rotation ticks, each row followed by its count of ticks:
The counts run from 0 to 452.
[  8 -25 -40 -11  20   8  16 -10  21  10  -9 -27] : 71
[  1  -3 -33 -18   9   3  37 -28  -4 -14   8  19] : 366
[ 25   4   6  -7 -15  15 -37  24  10  15 -25  11] : 163
[  6  -9  11  17 -23 -20   7 -25 -26 -23 -28   8] : 113
[-19 -23  -4 -15  13  -2  40 -21  -3 -22 -18   6] : 222
[-21 -35   1  -6  10   3  29 -12  -7 -25 -29   6] : 220
[  5 -14 -37  -9  23  15  25 -25  10  12   0  20] : 350
[ 19   0 -30  11  -9 -21  17 -41  -9   1  -1  -1] : 106
[  1  33  31 -19 -17 -13   7  13  22  19 -16  -2] : 293
[ 13  16  -5 -27   5  13   0  15  36  36  -2   6] : 174
[  9  29   7 -14 -27 -28  27 -22  -3 -20   0   2] : 259
[-10 -10 -19 -10  15 -11  43 -32  11  -2  -9 -18] : 85
[ 10 -37 -40  -1  17  13   5 -17   4  -3 -15  -4] : 213
[  9  25  34 -10 -26  -3  -8  15   3   1 -26  23] : 150
[-26 -23   7 -12  19  13  30  -7   7   0 -27  26] : 344
[  3  32  32 -20 -22  -6   2  13  12  12 -14  21] : 152
[  2 -10 -32 -12  12  -4  39 -33   4 -10   2  -2] : 226
[ 24 -12 -13 -11   7  24 -27  21  26  23 -20   3] : 179
[ 31  25 -11 -10 -18 -16  -8   1  21  13  -2 -29] : 421
[ 33   6 -35 -11 -19  -7   5 -20 -10 -27   9  -2] : 387
[ 23   4  10 -14 -14  17 -31  25   4  -6 -21  23] : 24
[  8 -37 -23  -4  18  21 -11   8  15   9 -25   0] : 197
[-16 -13 -13 -15  22  12  38 -20  13  10  -7  23] : 347
[ 22  37   5 -22 -14   1  -2   6  27  27   3  17] : 156
[ -9  -5   4 -11  -7 -14  36 -25 -16 -32 -15   7] : 239
[-14  -4   3 -31  21  17  22  11  34  22 -11   3] : 189
[ 10  -4 -24 -31  15  18   8  10  38  16  -2 -17] : 52
[  4  32  29  -9 -31 -19  11  -7  -6  -8 -13  23] : 134
[ -1 -39 -16   2   7  15   4 -13 -14 -21 -25  23] : 357
[ 23  35   0 -21 -19 -17   7   0  23  12   0 -25] : 419
[ 17  32   7 -16  -9  -7   0   4  30  33  -6  -3] : 296
[-11  -9 -14 -18   8   3  41 -26  -5 -19   0  23] : 364
[ 22  28 -17   4 -21 -23  17 -37  -6   4   6   9] : 122
[ -4  16  13 -19   8   3  12   9  34  41 -16   5] : 312
[  9  39  19 -23 -20  -4   5   6  21  19  -4  20] : 154
[ 12 -35 -36   4  13  19   0 -17  -4  -4 -15  20] : 354
[-23 -32   7 -17  22  16  22   7  12  -5 -33   8] : 203
[ 13 -31 -28  -6  19  25 -10   5  20  15 -21  -2] : 196
[ 33   5   2   2 -24 -10 -30  14  11   5 -25 -27] : 425
[ 12  -9   2  21 -23 -21   1 -27 -26 -23 -27   7] : 112
[ 25  -7 -26  20 -12 -19   4 -35 -16  -7 -11  -3] : 108
[ 23  32 -11 -26 -22 -16  17  -7   5 -15   9 -11] : 401
[ 26  10   8   1 -26   4 -28   3 -14  -3 -18  36] : 6
[ -3 -41 -10  -6  16  21  -6   9  10   1 -36   1] : 199
[ -2  23  12   2 -21 -28  29 -30 -11 -10 -10  12] : 118
[-23 -19   1 -10  15  -9  40 -17   6 -12 -26 -15] : 82
[ 13 -31 -22 -14  10  22 -15  17  17   1 -25 -19] : 57
[ 35  36 -10  -3 -28 -11 -11  -9   8  15   5  13] : 141
[ -2 -25   9   6   8  16 -17  16  16  22 -40   8] : 322
[ 40  29 -10   4 -27  -6 -19  -7   3  14  -1  14] : 142
[-21 -13  20  -6  17  13  12   9  20  20 -33  17] : 326
[-15 -12 -17 -18  15  -3  45 -28   5 -15  -7   3] : 224
[ 13 -19 -42  -3   5  -4  16 -30  -6 -11  -2  -2] : 229
[ 18 -20 -30 -19  15  18  -8  11  27   8 -14 -18] : 55
[ 10  22  -5 -41  -1  15   7  17  31  16   4  10] : 33
[ 35  14  -8  -3 -22 -10 -23   8  16  12 -13 -28] : 423
[-13 -37   1 -10  15  20   5  11   8  -6 -36   6] : 201
[  3 -16  11 -22   1  21 -17  32  15  -9 -31   2] : 43
[ -7  -6 -14 -13  26  13  19  -9  30  37 -10  13] : 331
[ 20  -6  -2  11  -7  -4 -24   8  21  32 -32 -20] : 442
[ 38  17 -21  -9 -26 -12 -11  -4   2 -14   2 -18] : 405
[  5 -19  -3 -10 -11   1  10 -11 -23 -45 -21  18] : 376
[-19 -23   1 -15   8  11  32 -16 -10 -25 -19  27] : 361
[ 35   7  -4  -7 -31 -13 -22   4  -6 -23 -18 -19] : 408
[ -9   5  33  -8  -3   2  -5  20  22  21 -35   5] : 308
[  3 -44 -18   5  13   6   3  -3   1 -12 -34 -20] : 76
[ 21  33  -9 -12 -26 -24  21 -25  -3  -7   7  -3] : 261
[ -8 -10  16 -33   4  20   2  30  21  -8 -27   0] : 45
[ 17  36   2 -24 -22 -19  11   1  21   6  -3 -21] : 418
[ 24 -18 -41  -3  -3   6   4 -24 -15 -28  -2  11] : 371
[-10  -3  -7 -29  22  18  22   7  36  26 -10   3] : 190
[ 13  10  20  -4 -29   7 -18   8 -10  -9 -22  40] : 8
[ 20   4 -16 -19   7  19 -13  13  32  33  -5   2] : 176
[ 27  31  -5 -17 -19 -18  -2   2  21  13   1 -26] : 420
[ 30  13  -5   0  -9   4 -27  10  26  36 -15  -7] : 300
[ -6   4  -1 -23 -12  -6  34 -18 -12 -38  -4  16] : 380
[ 20  -9 -44 -11   3   5  16 -28  -8 -15   8  11] : 369
[  0  21  11 -33   2  11   7  18  35  28 -10  11] : 172
[  8  17  27   4 -34 -17   1  -6 -14 -14 -22  21] : 132
[ 28   4 -23 -26   2  23 -21  18  28  12  -3   3] : 37
[-13 -40  -4   0  13   1  11  -4  -1 -18 -37 -14] : 78
[-16 -38   0  -2  10  -1  19  -8   0 -17 -39 -15] : 79
[  5  28   3  -2 -21 -31  31 -32  -7  -5  -4  14] : 119
[ 22   0 -17 -17   7  23 -17  16  30  31  -8   2] : 177
[-11 -31   2 -16  12  15   3  18  15 -13 -36 -15] : 61
[ 18 -22 -42   3   3  -1  15 -30  -8 -15  -8  -4] : 230
[ 17  -3  17   3 -12   6 -32  20  14  20 -35  -1] : 304
[ 29   3   1 -14 -18  19 -36  24   5  -2 -18  23] : 23
[ 25  28  -3 -10  -8  -3 -13   8  29  39  -4  -7] : 298
[ 40  12 -11   6 -32 -19 -20 -10 -12 -14 -11  -6] : 267
[-10  -5  15 -39   5  17   6  28  25  -3 -25   1] : 46
[-15 -39   0   2  16  18   3   0   3  -1 -37  22] : 341
[ 29  30 -15 -26 -24 -17  12 -10   7 -11  10 -13] : 402
[ -5  18  16   0 -22 -28  29 -26 -14 -15 -13  10] : 117
[ 27   8 -19 -30  -1  21 -11  16  28  16   2   1] : 36
[ 29  -1 -21 -24  -1  24 -25  21  23  12  -9   0] : 38
[-17 -12 -12 -12  13 -10  44 -25   8  -5 -14 -17] : 84
[  6  37  26 -20 -19  -2   5  11  15  12 -11  22] : 153
[ 12  13  27 -17 -32 -16  -6  14  -1 -24 -27 -13] : 412
[-17   2  31  -2   2  -6   9   5  24  29 -35  -2] : 449
[  4   9  27 -27 -15  15 -11  30   9  -8 -23  24] : 27
